In the data rows, zero lies at 4.5, halfway between 4 and 5.
The same things were measured in two ways. The second way is not exact.
Here are some of them measured both ways, the first way above the second, with a blank line after each pair.
6,5,3,2,6,7,5,6,6,4,7,7
3,5,6,3,3,4,1,3,2,1,5,3

2,6,0,0,6,5,1,2,6,7,4,3
4,3,2,8,3,4,0,2,6,0,8,5

5,6,7,6,6,6,6,6,7,7,6,5
4,5,6,3,5,3,4,7,5,5,0,1

4,7,4,6,6,2,3,6,5,7,6,4
6,4,5,6,4,4,6,5,7,5,3,3

5,2,6,6,1,6,4,4,1,2,1,4
3,5,3,2,6,6,6,3,4,6,6,9

3,6,5,7,6,7,3,5,6,4,7,3
3,4,5,2,5,3,3,7,8,5,2,4

Then 40 more things, the second way only, each followed by its number:
4,3,3,6,7,4,2,5,7,4,5,6 0
5,3,2,8,7,5,5,5,6,6,5,6 1
4,3,4,5,3,3,2,4,9,3,5,3 2
3,4,3,3,4,5,2,5,3,3,4,4 3
6,6,6,4,3,4,7,4,3,5,3,3 4
3,5,3,2,4,4,1,5,4,3,5,4 5
6,4,4,6,6,4,4,6,6,7,3,3 6
3,4,3,3,6,4,2,5,5,4,3,6 7
6,2,1,9,3,5,2,1,3,1,9,6 8
5,5,6,5,3,4,6,4,4,5,4,3 9
5,4,5,5,6,3,4,6,8,5,2,2 10
3,4,5,4,4,3,3,4,5,1,5,4 11
4,6,7,2,5,5,9,5,4,7,3,6 12
5,5,6,5,4,4,5,5,4,4,4,2 13
4,3,3,7,5,4,4,4,7,2,4,6 14
4,5,7,2,5,3,6,7,5,6,1,2 15
3,5,5,2,5,4,6,7,3,4,1,3 16
4,4,3,5,3,6,5,0,3,4,9,9 17
6,5,5,5,5,6,7,7,3,9,4,3 18
4,6,6,3,5,5,6,4,4,5,3,5 19
3,5,5,2,4,5,4,4,4,4,3,6 20
6,5,6,5,5,4,7,5,5,6,4,5 21
4,5,6,4,3,5,2,4,3,2,5,3 22
5,5,7,3,3,4,5,3,3,3,4,3 23
5,6,5,3,5,5,6,6,4,7,4,4 24
6,5,4,7,4,7,8,2,0,5,6,6 25
5,4,4,7,7,5,8,5,5,6,4,6 26
5,5,4,4,6,5,8,4,6,8,5,7 27
5,4,3,6,5,5,4,6,5,5,5,3 28
5,4,4,6,6,4,7,6,6,6,3,5 29
6,3,3,7,4,5,2,2,7,4,9,6 30
4,5,5,3,5,6,5,4,0,6,5,5 31
4,5,5,3,4,5,5,3,2,5,6,7 32
6,6,5,5,4,5,7,5,2,8,5,3 33
6,5,5,4,4,4,6,5,4,6,5,4 34
4,6,6,2,3,5,5,3,3,5,6,7 35
6,5,6,6,4,4,7,5,4,5,4,3 36
4,4,2,5,3,4,0,3,6,2,9,5 37
3,3,4,5,6,4,3,6,6,2,4,5 38
4,5,4,5,3,5,6,4,1,2,5,4 39
Which numbered row above is the same thing as each row below? Its number follows it:
1,2,5,6,6,2,3,1,5,4,2,2 1
3,2,6,6,6,2,4,5,6,3,6,2 6
7,5,6,6,6,7,6,6,6,7,4,7 16
6,6,4,3,4,4,6,6,4,6,6,7 9
4,5,6,7,1,4,4,4,2,5,3,3 27
6,2,4,6,6,6,3,6,6,2,5,4 5
6,4,3,3,4,4,6,4,4,6,2,6 39
7,6,5,3,3,4,7,7,3,6,5,6 4
5,6,6,4,3,4,5,5,3,6,6,5 21
7,6,4,2,4,6,6,7,4,5,7,6 23
4,4,2,2,1,4,3,3,1,1,2,5 17
2,5,6,6,3,3,5,1,4,6,1,3 26
